One turn moves every row onto another: examples first, then more rows asked:
K513: [ 26  15  -4   8 -10  31   0  -3  -5 -11  -6  11 -26 -11 -18  -6 -13   5
  -5  10  20  18   6   6  11   0]
K168: [  4  13 -12  -4 -10 -17  12  24   2  -2  -5 -10   8 -23 -31  23 -14 -14
   9   2   4   8   7  -8 -26  -4]
K347: [  7  13  -4  -1  14   7  41   1  -1  11   2 -13 -41  -3  17 -20 -22 -11
  11   1  35   8 -25  -4 -15   8]
K787: [ 13 -11  -6  -4 -17  22  27   9 -12  11  16  -6 -14   3 -29  10 -26  -7
  19 -12   1  12  -7  -9  18   0]
K751: [ 13  22  17  11  21  -4  31  17 -19  31 -11 -19 -24  19  -3  -7 -41  -7
   0   9  23  -7 -14 -11  -8  20]
K303: [  7  23  12 -23 -11  -4  -4  14   5 -12   3  20 -47  -7 -13  -6 -23 -24
  -7   5  28  -3   0  -8  -1  -3]
K897: [ -3   7  -1  -5  19   2  30  -5 -10  25 -22 -21 -18   7   6  -3 -25  12
 -14   2  22   2 -13 -11 -26  25]
K255: [ -4  19   1 -21  -3 -12  -4  -4   5 -14 -18  -2 -34 -13 -16   6  -9   4
  -9   1  19  18  20   6  -8  10]
K840: [  2  17  -7  -8 -17  -6  27  16  -7  21 -10  -6   4 -37 -21 -12 -32 -13
  13  17 -13   1 -14   7  -6  13]
K545: [  3  -5  -1 -11  19   1  26 -10 -13  24 -15 -13 -18   6  -1   0 -30  11
 -17  -5  18   1 -14  -1 -33  30]
K329: [ 25  18  23  15  22 -12  28  18 -17  22 -10 -18 -21  11  -8  -6 -46  -6
   5   7  28  -4 -14  -4 -11  15]
K899: [ 31  15   0   8   3   3  -7 -13 -11   9  -8   0 -21 -10 -11   2  15  -9
  -9  12  -1  -8  10  13 -10   0]
K371: [ 14   4  -9   6  -4  -6  16  11  -9   2  -5  -1  10 -11  -5  11   2 -14
  17  -9   2  -7  -3 -19 -32 -14]
K680: [ 15  24  17 -21   1 -22 -17   5  -7  15  -1 -12 -35  -1 -17   2 -21 -18
  -8   9   3  -6  22   3   7   6]
K682: [  1  15   2   2  14   8  44   5  -1  13  -7 -13 -39   7  12 -13 -20  -7
   4   4  37   1 -29 -14 -13   8]
K352: [  3  -5 -15 -19 -19  12  16  20   2   3  23  -1 -13  -9 -31  21 -20 -21
   5  -9   7   6  -3 -16  -9  -8]
K212: [ 31  15  18  -7 -12  10  -5   2  -4  11  -6  12 -18 -27 -19 -16 -21 -11
 -16  28   9 -13 -11   8   4  -1]
K267: [  5  16 -12 -14 -18  -9  19  23   2  19  16 -22 -11 -27 -31   7 -28 -27
  14  11  -8   9   0   2   4  -1]

K267 -> K352
K680 -> K303
K897 -> K751
And these:
K787 -> K371
K329 -> K347
K212 -> K513

One turn moves every row onto another: examples first, then more rows asked:
K52: [-11  -3   4   1  -5  16   0  12  32  -8   1  13  -7 -10  -5   8   8  -1
 -28  12  19   1 -10 -10  -8 -27  16 -14]
K173: [-15   4   5  19   0  23  -3   8  27 -16   2  14   3 -11  13  16   5  -1
 -24   7   8   7 -11  -4  -6 -21  18   3]
K546: [ 10  15  -4  -1   3   7   9  -8  20  -5  11  11   1  18   6   9 -22 -20
  25  -8  -8  -4  -8  -4   1  -5 -12  21]
K664: [-16   0  11  11  -8  25  -6  11  22 -14   2   0  -6 -14   1   7  10   5
 -27   5  13   8 -19   6  -3 -17  22  -2]
K491: [  3  21   5  -9   4   3   7 -13  21  10  16   9  -3  16   4   3 -15 -16
  33  -5  15   5  -7   0  -1   1 -13  16]
K848: [ 13  13   5  -8   3   9  10 -12  22   6  18  -2 -14   9   1   5 -13 -20
  22  -2   1  -8 -17   1   0  -8 -14  22]
K834: [ 13  19  -7  -8  14  16  11  -2  11   4  12  14  -8  16   4   5 -10 -23
  25  -8  -2   0 -12  -9  -7 -13 -18  17]
K803: [  6  -6   5  21  -6 -18  -5  21 -17  -5  -7 -14   5   3  -3 -10 -14 -17
  18   4  -5   7  -1  -3   6  18  21 -14]
K574: [ -8  11 -17  -2   1  -6 -28   3  -1  12  -1   5   5  -7  -7   6  19  -4
 -19  19  -1  -5  27  24  -7  21 -23 -15]
K832: [ -2  25 -22 -12   3  14 -23  -9 -14   1  -3  -1   0  -5 -19  -6  18 -18
 -18  16   8 -26  20 -10  -1  22 -10  -4]
K245: [  7  13  -3 -10   5   6  16 -15  24   3  14  -1 -11  12   4  13  -9 -18
  27 -10   1  -1  -4   2   1  -4 -11  18]
K338: [  7   0   9  32  -4  -9 -12  23 -10 -10  -7  -2  16   1   2  -5 -20 -22
   5   5  -9   4  -1  -9   9  13  20 -13]
K709: [-17   0   0  16   7  24  -2  17  17  -6   0  13  -1 -12  -4  18  10  -3
 -29   2   5  13 -17  -1  -7 -24  17  -5]
K471: [ 12  17   0 -23   1   3  15  -8  19  -2  17   4 -11  16  -3  -1 -16 -20
  15  -4   1  -1  -4 -20   2  -5 -20  10]
K7: [-13   5 -34 -18  -3  -7 -25  10  -8  10   1  10   0  10 -28   6  -4  -5
 -13   4  17 -28  -1  14 -22   1   3   1]
K606: [-20  18 -21  -1  -2  -7 -18  -6   2   7  -1   7 -10  -9 -24   6  13  -8
 -26  16 -11 -13  13  13  -9  24 -22  -8]
K312: [-13   0 -30 -22  -2   1 -17  -2  -8  10  -8  10  12   2 -27   8   7   7
 -15  18   7 -17  12  21  -8  -5 -10   3]
K327: [-10  11 -32 -12  -3   1 -15  -5 -12   9 -15  16  -5   0 -31  -3   4  -4
  -9  23   5 -31   4   9 -17   4  -6   0]
K894: [  8   2   3  25   1  -4 -14  31 -14  -6  -3  -3  10   7  -6 -10  -9 -25
  10  -7 -13  10  -1  -5  11  15   9 -23]
K298: [  8  23 -18 -19   9   9 -17  -7 -24  15   0  -4  12  -4 -10   2   7 -10
 -16  24  13 -13  19  -2  -2  17 -14   5]
K71: [-14   2   6  10  -1  23  -2   8  21 -13  -2   1  -4 -16   8  13  13   2
 -21   6  20  10  -8   2  -8 -16  30  -7]
K153: [ -6  -4  12  23  -7 -17 -15  21  -7   1  -1  -7  16   4  -8 -10 -13 -18
  16   2   8  10   2  -4  15  18  19 -18]
K291: [ -1  24 -21 -15  10   4 -25   4 -20   9  15  -9   1   1 -10   7   9 -22
 -24   8  22 -22  12 -15  -9  20  -2   4]
K647: [  7  -6  12  24 -10 -12 -15  23 -11  -8  -1 -15   0   3  -1 -18 -11 -22
  16   7  -8   3  -4  -3   9  15  11 -14]
K801: [ 11   2  11  16  -9 -19  -8  24  -3  -3  -5  -3   1   1  -9 -13 -18 -19
  -2   8  -6   9  -1  -9   6  20  10 -33]
K640: [-18  18 -20  -2   1 -15 -29  11   4   9  15   5 -12   0  -8  10  10 -11
 -23   4   3  -6  13  16 -22  27 -19 -10]
K571: [-27   4  11   9   0  16  -2   5  20  -4   5   8   3 -13   3  12   9   4
 -20  11  27  19 -13  -4  -4 -16  21   2]

K71 -> K245
K546 -> K338
K894 -> K709
And these:
K801 -> K52
K574 -> K312
K848 -> K647
K832 -> K606
K153 -> K571
K640 -> K7

